Rows are one point carried round by a steady rotation, each followed by how many ticks it has turned.
The counts run from 0 to 209.
[-16.3  -2.3 -18.8   9.2   5.7  -9.4   8.5  -4.7  11.8  20.3 -20.9   7.9
 -13.3  -8.7  -1.7   8.6   1.8  16.7  -4.4  -2.1  10.9   9.0  -3.2   6.8
 -37.9  29.7  -3.1  -0.3  -3.6  -1.6 -13.4  -9.1  -6.7 -30.6   4.9   5.3
 -13.8 -19.8  17.6 -11.7  11.3  -7.5 -18.5  -1.7 -21.5  12.4 -11.9  -8.1
  14.9  25.1   0.1  -7.5   2.1 -25.3  -8.5   1.4 -32.2   8.0  -1.1  -0.8
  19.6  15.7  -0.4 -21.6  -5.9  16.8  -2.4 -32.7   9.9 -22.8  -2.4   6.0
  18.6  14.7] | 25
[-20.7   0.5 -10.3   4.8   8.4  15.7  -8.3   6.0  23.1  -4.6   0.5  11.8
   4.4  -5.7 -11.9   4.3 -13.7  24.9 -10.7   8.4 -14.5  36.2   7.3 -19.9
 -22.8  10.0 -25.2  -3.6  34.1   7.1  10.1   1.8  -4.3  -8.5  16.4  32.4
 -18.4  -8.6   0.2  -9.8  13.8 -11.6  -2.6   5.6  -7.9 -16.4 -28.3 -10.3
  21.5  15.8   7.8  -8.3  15.8  -4.4 -21.0   6.8  -0.8  -7.4 -12.2 -12.4
  -8.5  -4.9  -1.4 -23.9  -2.6  -9.9 -27.3 -17.3  -1.0  -3.5  21.0   9.6
  -4.4  -9.1] | 180
[-22.2  26.0   5.9  -8.9   2.8   0.5  -1.2  10.9   4.3  27.6 -21.2 -11.1
   3.1  -0.4   0.5  -0.9   5.1  -3.8  18.8  37.4  14.9   3.4  17.6  -4.1
 -21.6  16.1 -18.4 -11.4  29.2  21.4   5.7 -26.2   9.0 -11.2 -28.1  10.7
  -5.4  -7.4 -14.5  -4.7   4.4 -11.7   8.7   2.6  -1.5  11.4   3.3   8.1
 -20.3  20.9   2.0  -1.9  21.8 -10.2  20.8  -4.4  11.6  18.9  17.0  -8.1
  27.4   1.7  -7.0  -3.9  -8.7   4.8 -20.1 -19.3  17.3 -14.8   7.7  13.2
   2.0  18.6] | 64
[-16.5  -1.2   3.4  -2.0  12.7  29.1 -15.2  15.8  14.9  -5.4   3.1  -3.4
   4.0 -10.5 -13.2  -2.1 -10.8  24.9 -21.0  18.5 -22.5  19.5  -2.5  -9.9
 -11.9  14.4 -36.2  -4.8  22.8  18.0  14.9   7.2  19.1   0.9  16.0  20.8
  -1.7  13.5  -3.5 -12.7  13.0 -10.6   6.3   8.2 -11.7 -15.7  -5.1  -8.3
  28.7  11.5   3.2  14.1  26.3   0.0  -8.4  11.1  13.1 -10.5 -18.5  -8.4
  -2.8 -20.8 -10.5 -19.7   3.2 -11.9 -25.3  -4.8   0.2  -6.5  39.9  12.0
 -11.9   7.6] | 176
[-12.4  28.4   9.8 -19.1 -15.8  16.3 -26.1   7.6 -14.6  26.1  -7.4 -27.6
  10.4  -7.4  11.2   2.9  19.8 -34.5   1.4  14.0   0.8  34.3   4.7  17.6
   7.0  23.1  -9.6 -19.8  35.5  13.1 -23.6 -24.1   9.1   2.1  -5.5  -0.3
  17.0 -24.8 -14.6 -10.2 -10.9  -4.7  -3.3   5.1 -13.8  -6.6   4.9  14.1
   0.9  -1.0 -10.9  15.6   2.4  -4.6   9.4  11.2   8.3  -4.2  21.7  11.0
  17.1   7.7  20.5  15.3  -4.9 -22.1 -17.0 -13.9 -28.5   7.0   0.3  33.3
  11.4  17.0] | 166
[-16.1  18.4  15.0   5.0   9.1   5.2  -3.1   7.4  -2.0  11.4  -6.0  -3.7
   3.4  -7.8  11.4  -3.3  27.9 -14.0 -13.5 -12.2   3.5  12.3  13.6   4.9
   7.4  15.9  17.2   5.0  35.5 -15.1 -20.7  20.9   9.6 -17.3  16.7  17.7
  -7.4 -22.6  10.4 -12.6   7.2  -5.2 -14.7   4.4  14.2 -17.1 -25.0  28.5
  16.2  18.2  -9.5  -4.6   0.5   1.2  -6.3 -26.5  -6.9  13.7  -2.8   7.6
  29.5   9.3  20.6  14.9  13.7   6.8  -1.8 -15.0 -14.4  13.7 -25.2  -0.4
  37.3 -10.5] | 86
[-24.9 -18.7   2.7 -10.7   7.4 -17.2  15.9  22.3   7.3  12.6   0.0  -7.2
  -5.6   7.6   6.3   4.8  30.0  20.3 -32.0   7.8   3.0   4.3   0.3  -5.9
  14.2  16.3  -8.9  -6.0   9.5   3.1  -7.1  15.3  -5.5 -20.9  13.1  -5.3
   0.5  -2.4  17.7 -18.7  29.8 -21.5   8.6 -24.1   7.4 -16.4 -10.5  21.4
 -11.8  29.6 -14.7   8.7  -0.6 -22.6 -21.7 -23.1  24.3  32.2   2.8  -4.4
  32.9  12.0  -6.1   4.6  16.3  13.4  -6.7  -6.4  15.3   0.1  -9.8  -4.1
   5.8  23.3] | 148
[-13.5  -3.5 -24.7 -19.7   5.9   9.3  -6.2  11.3  29.5  -7.5 -14.4   0.3
   9.1 -11.9  31.6  13.0 -19.8  12.6 -22.1  13.6 -14.1  47.4 -15.7  -9.1
 -17.6  12.2  17.7   6.5  19.9  10.1  21.7 -13.4 -14.7 -14.9  16.2  21.2
   2.7  -8.8   4.6 -23.5 -22.7  -1.9   3.6   3.7 -10.2  -2.4  -9.9 -10.2
   4.4  12.1  -2.3  -0.1  -8.9  -7.8 -28.9   9.7   2.2   5.0  -7.1  -4.7
  -0.9 -17.2   8.2   4.1   5.5 -10.2 -16.6  -9.7  -6.0  10.5  33.8  13.1
  10.8  -5.4] | 54
[-21.0 -23.3   8.3  -1.1  -7.0 -15.2 -23.9   8.2   7.9  19.9   1.6 -12.4
 -13.5   4.1  -4.5   5.4  15.8  -2.3 -24.3  -6.9  -5.2   8.9   2.6   5.8
   6.5  29.0 -18.1 -20.9   6.1  -4.2 -32.4   7.5  -2.3 -11.8  10.6  -5.5
  13.6 -17.3  27.0  -5.6  11.0  -1.8 -17.5 -22.0 -11.8 -15.0 -16.8  20.7
   6.1  14.7 -28.4   6.8 -14.7 -12.9 -11.1 -20.5  12.5  -9.9   3.3  24.6
  20.4  21.8   0.5  -5.1   5.1  -3.1 -13.4   2.2 -17.5  -0.2   4.9  12.2
  16.6  19.9] | 207
[-20.5  -7.5  -7.6  12.9   3.2 -11.4  15.2   3.0  36.3  17.6  -5.9  15.4
  -9.8   8.9 -10.9   3.4   2.1  32.1  -0.5  20.2  15.6   4.9   8.8  -2.4
 -20.2  22.1 -10.0  -3.5   5.9   6.5 -14.7  14.9   2.8 -28.2 -19.0  13.5
 -19.8 -17.4  12.7  -9.0  18.2 -20.8 -14.7  -3.9  -1.8  -0.8 -26.1  -6.7
  -1.6  28.8  -3.6 -11.1  10.5 -17.3 -14.1 -17.6  -4.9  15.6   3.3 -12.7
  18.4  25.5  -6.5 -27.0   6.1  17.6  -5.4 -21.8  17.3 -29.1   7.6   0.8
  18.1  13.1] | 22
[-19.9  -5.0  -4.9   0.0   7.2 -14.6  25.0  -2.5  20.8  21.6  -2.2   5.5
 -10.4  23.9  -5.8   0.5   9.5  12.1  -5.4  10.3  14.8  14.2  10.0   7.1
  -4.9  15.6   2.0  -4.0  17.4   2.6 -31.8  11.1 -11.4 -30.7 -23.0  23.9
 -15.1 -23.1  10.7   4.9  13.9 -14.5 -19.1  -9.4   6.0  -0.4 -25.9  -2.2
   2.1  28.4   2.2  -8.2  -9.3 -14.4 -17.3 -10.3  -7.4  11.6   6.3  -0.3
  15.1  47.4   5.2  -5.2  -3.6  14.7   8.2 -19.5  -1.3 -17.0  -0.6   6.8
  26.5  14.1] | 23
[-31.6  -3.6  12.1  10.3 -10.6   3.9 -24.1  23.1   0.0 -10.0   6.3  -0.8
   9.9  10.0 -10.3  -6.0  25.8   1.0 -18.7   4.5  -3.6   6.9   4.1   7.7
  10.8  17.5 -27.1 -17.4  19.6  13.2 -11.7  17.6   3.2  12.8  20.7   1.6
  17.4 -11.6   0.7 -29.0  22.7 -19.6   2.4 -12.4  -2.8 -38.4  -7.7  27.1
  17.5   9.5  -9.5  -2.0  30.6 -10.5  -2.6   3.1  26.8  -4.5   0.0   9.8
  35.2   8.0   6.3   4.7  16.5  -6.7 -28.8   2.1   6.1   5.0  -3.3  10.0
  -6.7  20.2] | 43
[ -7.4  26.0  14.4   2.4  -9.5  13.7  -9.5  19.5  18.7  13.1   5.3   3.5
   1.9  11.3   4.9  -5.2   8.4  -4.5   1.1  34.2  -8.2  24.5  23.9   5.3
  17.8  13.1 -11.9  -4.1  30.2  16.0   8.4  11.5   5.1 -13.6 -20.3  18.0
  -4.9   0.4 -18.7  -4.8   5.9 -10.7  -0.1  -2.8  10.9  -8.5 -18.5 -11.0
  -1.8   4.4   6.2  15.8  22.8   0.8   3.1 -15.6  17.4  11.8   9.6  -0.9
  10.6  10.9   2.2   0.7   6.2  -6.3 -15.1 -22.4  -2.7 -45.9  17.8  15.4
  24.5  30.8] | 119
[-18.7   4.9   4.9  -7.4  17.8   3.7   7.3   1.3   7.8  17.3 -15.1 -21.2
   1.8  -2.0   7.9  -0.5  30.3  11.7 -12.5  15.9  23.5  -1.6 -20.2   4.4
   3.3  23.4   3.7  16.7  28.4   8.1 -20.7 -32.5  23.7 -36.0 -14.6   6.6
  -6.4  10.6  -9.6   2.2  22.7 -12.2  -4.2  41.6  -9.2  20.4  14.9  -8.6
  26.7  -6.8  -2.0   5.9  11.6  -8.0 -28.7  -2.4 -12.3  14.2 -12.5 -14.8
  23.6  22.0  -4.7   1.0   1.0  16.1   1.0 -16.4 -12.3  -8.0  11.2   6.2
  10.4  12.4] | 196
[-15.4  31.2  -0.6 -10.2  -4.1  13.0  -1.1  13.8   4.1  16.1 -16.3 -11.7
  10.6  19.1   9.8   2.3  15.2 -11.6  10.7  39.3   9.4  27.9   1.6  -1.4
  -5.4   4.5   9.4  -7.8  50.2  19.1  -2.3 -24.5  -6.6 -22.4 -46.5  13.6
  -3.4 -23.2 -34.8   2.2  -2.7  -8.2  -2.3  10.5  10.5  13.4  -5.0 -16.0
  -8.6   6.7  13.4  -6.0   7.6   1.2  -9.6  -8.3   5.3  12.4  14.3 -12.3
  10.0   3.5   7.1  17.6  -9.8   0.8 -14.1 -17.9  -4.3   3.3   6.2  22.3
  23.2   2.0] | 61
[ -6.7 -26.6 -33.6   1.1  -9.0 -15.4   2.5  11.3  35.7   3.3 -17.1   0.0
  -1.2  -9.2  23.4  13.6  -2.6  26.9 -25.0  11.8  -3.3  21.4 -14.6  16.5
   1.0  21.0  13.6   7.5 -13.4  15.1  -6.6  -5.1  -9.5 -27.7   4.3  -4.2
   6.6  -5.6  14.2 -20.6  -3.0  -8.2 -10.4   4.6 -13.1  -2.7   3.5  -6.0
  -2.4   6.0 -11.3  -2.1   3.8 -21.5 -35.5   4.2   0.2   2.8  -0.2   1.0
  16.2   6.5   7.8  -3.6   2.1   1.7  -5.3 -26.5   3.0 -15.2  17.0  16.0
  11.8  22.9] | 155
[-14.5  16.3  37.9 -18.6  -1.1  24.0 -17.0   5.8  -8.7  10.5   8.3 -30.6
   2.2 -11.8   8.6 -10.4  18.5 -24.7 -15.8  18.3  -1.1  22.1   4.2  -2.2
  14.2  15.0 -19.0 -16.8  42.9  22.3  -8.9 -14.0   8.0   2.5  12.3   3.7
  18.0   4.9 -17.0  -9.8  -1.8 -10.5  11.6  -0.7   5.6 -15.8  10.5  15.4
  24.9   2.1 -16.7  34.4  -0.5  -2.9   6.4   2.2  19.0   4.5   6.7  11.0
  11.0   2.0  -5.5   3.3  -2.5 -19.5 -20.9  -1.8 -25.5  11.0  23.9  19.9
   7.7  19.7] | 170
[-25.1  -7.8   9.7   6.6  -6.0 -11.1  -0.8   3.9   4.5  17.1   4.0 -16.8
  -9.2  26.4  -2.8  -5.8  30.2   3.4  -7.4  14.6  24.8  -5.5  -7.1  10.6
  13.1  24.8 -15.7  -1.0  19.6   1.6 -36.5 -10.8   8.9 -26.6 -26.7  -3.6
   1.7  -3.4  -8.2  12.7  29.9 -17.3 -14.0  23.0  -6.0  -3.8  -3.2   1.8
  15.2   3.1  -4.3   1.6   6.5  -4.5 -12.6  -9.5   6.1   0.9  -1.5   5.5
  30.4  43.7  -9.5  -4.6  -3.6  11.7   6.0  -7.7  -4.2  -5.2   8.2   8.4
   8.5  20.8] | 199
[-29.6  13.7 -11.1 -11.8  -2.0  -1.0  -6.4  16.0  23.6  13.6 -20.1  -4.5
  11.7   3.1  12.1   3.3  -4.7  -7.8  16.0  31.5   0.6  20.6   7.2  -3.6
  -8.5  -0.1   9.0  -5.8  44.1  17.2  11.9 -16.0   3.2 -19.6 -36.4   3.9
   0.6 -27.0 -23.7  -9.4  -7.3  -3.6   4.8   9.2   7.6   6.7 -12.9  -9.1
 -29.7  15.7   7.5 -11.0  22.5   4.2   0.3 -11.9  15.6  14.0  20.7 -16.4
  27.0  -0.3   3.7   1.1   3.6   8.0 -17.3 -19.6  18.7  -9.4  12.7  18.3
  20.7   9.6] | 60
[-16.5   4.4   0.8   2.4  15.5   6.4  15.3  17.2   2.6 -12.4 -19.1 -16.8
   5.7 -24.1  22.4  -3.2  25.1   9.0 -20.7   5.6   8.3  13.6 -20.6   0.2
   3.6  21.4  15.9  17.4  10.3   4.4  -4.7 -17.8  12.8 -21.0  20.5   4.6
   1.5   4.6   5.6 -44.5   9.5 -18.9  12.8  19.3 -11.8 -10.0  23.9  15.1
  21.2   5.8  -8.0  -9.4  21.9 -18.0 -19.7   9.8   1.7  21.4 -16.6  -5.4
  35.5   2.0  15.3  -3.7  -2.3  -2.2  -2.8 -19.7   0.4   5.9  -0.8   3.6
   7.6   3.9] | 92
[-20.5 -12.2 -10.9   3.6  -7.8   1.8  -2.6  14.7   6.0 -12.2   2.5 -13.3
   2.8  28.2   3.5  -5.2  14.8   2.1 -25.5  11.4   4.3  23.0 -25.6  11.2
  10.2  17.3   6.4  -2.3  25.4   6.7 -22.4 -26.3 -16.9 -15.8 -23.2  -6.8
  22.0 -19.8  -9.2  -4.6  12.9 -21.5  -5.2  18.6  -1.7  -8.0   2.5  -2.7
  25.4   7.0  -3.9 -11.5   4.8  -8.5 -30.8  24.3  13.8   0.2  -1.9  -2.8
  19.3  22.3  -1.1   5.8  -6.0   6.3  -9.2  -3.3  -6.6  35.1  20.1  18.7
   0.9  11.6] | 99
[-27.8  19.8  27.3 -27.9  21.6   3.8  -1.5   4.6   3.1  30.2   9.5 -21.9
  -1.5 -10.3  -1.0  -1.1   7.2  -7.9 -11.5  22.4  -4.2   6.5   7.5 -24.8
  -2.0   5.4 -26.6 -15.6  60.4   6.9   7.1 -11.6  17.0   0.3   4.3  10.9
 -17.2   5.8  -9.8  -2.9  15.0  -4.2  15.9  -2.5  12.9   4.4  -7.5  10.6
 -21.1  18.4  -7.9  12.5  -1.3   4.9  -2.8 -30.0  18.6  23.4   6.0  -6.3
  20.4  -9.2 -25.9  12.2  10.5   2.1 -19.5   0.3   5.9  14.1   4.4   2.8
   0.4  -8.1] | 10
[-31.3   9.0  -7.0   4.6  -1.6   4.0 -29.6   3.2   7.6   3.8   0.4  -9.0
  11.6   9.3  -5.0  -6.3 -12.8 -16.8  11.5  20.0  -3.5  21.6   7.5  -1.7
  -7.6   7.1 -10.3 -19.0  51.4  -2.2 -16.3  -9.4  -8.8   8.1 -26.2  17.0
   8.3 -33.9 -10.7  -6.3  -9.6   4.8  -2.2   3.9  -5.9 -13.2 -20.3   4.1
   1.4  18.9  -0.2 -25.9   7.7   5.9   9.0  -6.5  12.4 -20.7  13.5  11.8
  13.8   1.8  -6.4   1.6 -16.9 -12.2 -24.5   8.7  -4.8  21.9  34.4  39.3
   6.8  -6.7] | 2
[-22.7   6.3  16.3  -2.7   7.1  -0.7  13.6   2.2  13.5  23.5  -7.0 -25.6
  -1.7   7.5   6.3  -5.0  26.9   1.3 -13.0  17.9  26.9  -1.5  -8.2  -9.1
  19.5  16.6  11.6  18.3  35.0   8.5 -11.7 -22.2  20.2 -40.5 -25.9   2.2
 -10.6   7.1  -9.3   8.4  22.7 -20.0  -2.4  26.4   1.2  12.4  11.5   2.8
   0.7   6.3  -9.5  11.7  -7.9  -1.7 -16.2 -16.9  -3.3  17.6  -5.5  -3.6
  33.8  32.3  -6.3  -0.8  -3.5  20.3   5.4  -9.5  -6.1  -4.8   5.9  -2.9
  23.1  16.7] | 195
[-17.6   2.4  12.0  -3.7  12.2 -10.7  15.2  -3.2  20.4  15.5 -19.0 -15.1
  -5.2  -9.3  13.1   0.9  20.9  12.6   0.3  22.4  21.9 -10.0 -13.9 -17.8
   8.4  14.1   9.5  18.1  29.0  11.6  -6.7 -17.6  31.5 -37.0 -18.0  -6.9
 -11.5   6.5  -7.5  -2.4  13.5  -7.6  11.7  23.0  16.1  12.4   8.0   5.4
  -9.5  14.3 -10.8  -2.6  18.4  -8.4  -8.6 -27.8   1.6  23.2  -4.3  -0.8
  36.1  18.7 -19.8   3.5  -9.5  31.1   0.0 -13.1  12.1  -8.4  17.6   0.5
  15.6  17.6] | 194
[-24.9  13.4  -4.7  -7.1  -0.3  16.8 -20.1  -0.6  -6.5   8.4  -9.8 -11.2
  13.6  -2.6  -6.9 -13.0 -13.8 -14.7  -1.7   8.2   1.2  31.3   4.5  -1.2
 -20.1  11.0 -18.1 -11.7  52.5   7.0  -8.7 -20.3  -2.8   0.9  -5.2  20.7
   6.5 -31.2 -13.8  -6.6 -10.5  11.7  -1.6  18.4  -6.7  -5.9 -10.0  -3.6
  16.9  20.7   0.5 -11.6   3.7  -2.7  -2.4   8.8  -6.9 -20.6   3.1  -0.8
   3.0   2.2   9.4  -0.9  -9.7 -11.0 -22.7  -9.5 -13.9  32.6  22.0  28.1
   3.9 -26.3] | 3
[-20.1   5.2  -1.2   0.4   6.2  26.9  -5.3  11.5  21.0  -1.4   6.3   9.7
  10.0  16.1  -4.1  -9.7  -8.9  18.4 -25.5   8.0 -15.1  36.7   8.9  -9.5
 -10.3   6.9 -22.5 -10.8  40.4   7.3  -2.2   5.7 -11.7 -16.4   4.3  35.7
  -9.7  -9.1  -4.9   0.0   6.2 -11.1  -6.0   3.4  -0.8  -9.7 -37.3 -10.1
  33.9  14.8  15.7  -0.5  -7.8   3.7 -24.3   8.5  -0.9  -2.6 -12.2  -4.0
 -12.3  -2.3  -2.6 -16.9   4.5 -11.8 -23.3 -12.0  -4.5  12.7  25.8  15.2
   5.6 -13.1] | 179
[-31.0  21.1  13.1 -19.4  24.3  -0.5 -22.8  12.4  -3.6  25.5 -10.0 -16.5
   4.8 -23.8  -6.8   6.9   3.4   0.9 -12.3  12.4  -6.1   5.8   2.6 -21.2
 -25.0   1.3 -28.6 -10.8  44.6  14.1  21.5 -14.0  22.0   1.6  22.1   9.9
 -14.4   4.8  -1.9 -12.6   5.5  -2.2  21.5  -5.8 -11.4   5.1 -11.2  20.2
 -12.8  24.5 -10.2   1.6   8.3  -2.1   4.3 -16.8  11.6  19.6  -8.1 -13.8
  21.5 -28.5  -8.2  -1.3  13.3   4.4 -23.7 -14.5  10.2  15.5  15.9   4.9
  -1.3 -16.7] | 9
[ -5.2   2.5   7.0  -3.2  -6.3   0.2 -17.4  -5.8   4.3  22.1 -17.1 -29.3
   0.0 -13.2  27.6   1.4  21.6 -12.1  -8.9  -6.2  16.1  14.8  -7.4  20.4
  13.0  21.1  17.5   7.9  20.7 -10.1 -29.7 -22.4  12.6 -29.4   2.6  -0.5
   7.0 -10.8   5.6  -2.1 -11.3   2.9 -16.9  14.6 -11.9   0.8   2.8   6.1
  13.1   2.5 -25.8   6.0  -6.8  -2.1  -6.8  -8.4  -6.9   2.5  -2.4  24.9
  26.6  23.6   7.2   3.0 -15.1  15.2  -0.1  -4.8 -33.7   7.4  10.5  17.1
  30.2   0.7] | 32
[-26.9   9.9   4.5  10.5  12.6  18.5 -16.6   1.3  10.8  10.6 -11.2 -22.8
   9.8   1.5  -4.9   2.6  13.3   5.9 -23.8  -9.6   9.7  10.3  -7.8  -5.7
  -3.7   9.2  -8.9   8.3  56.2 -13.1 -17.4 -23.8  21.5 -18.9  -5.6   7.3
  -6.1  -8.3 -12.7  10.1  11.2   1.4 -11.7  37.3  -4.4  10.8 -16.5   7.8
  24.9   1.9  -6.8  -8.8   6.7   6.9 -16.6 -16.4   1.3 -12.4 -21.5  -0.9
  13.3   2.0   1.3   1.1   4.5   9.1  -3.3   6.8 -22.8  25.6  13.5   8.9
  12.7 -33.7] | 137
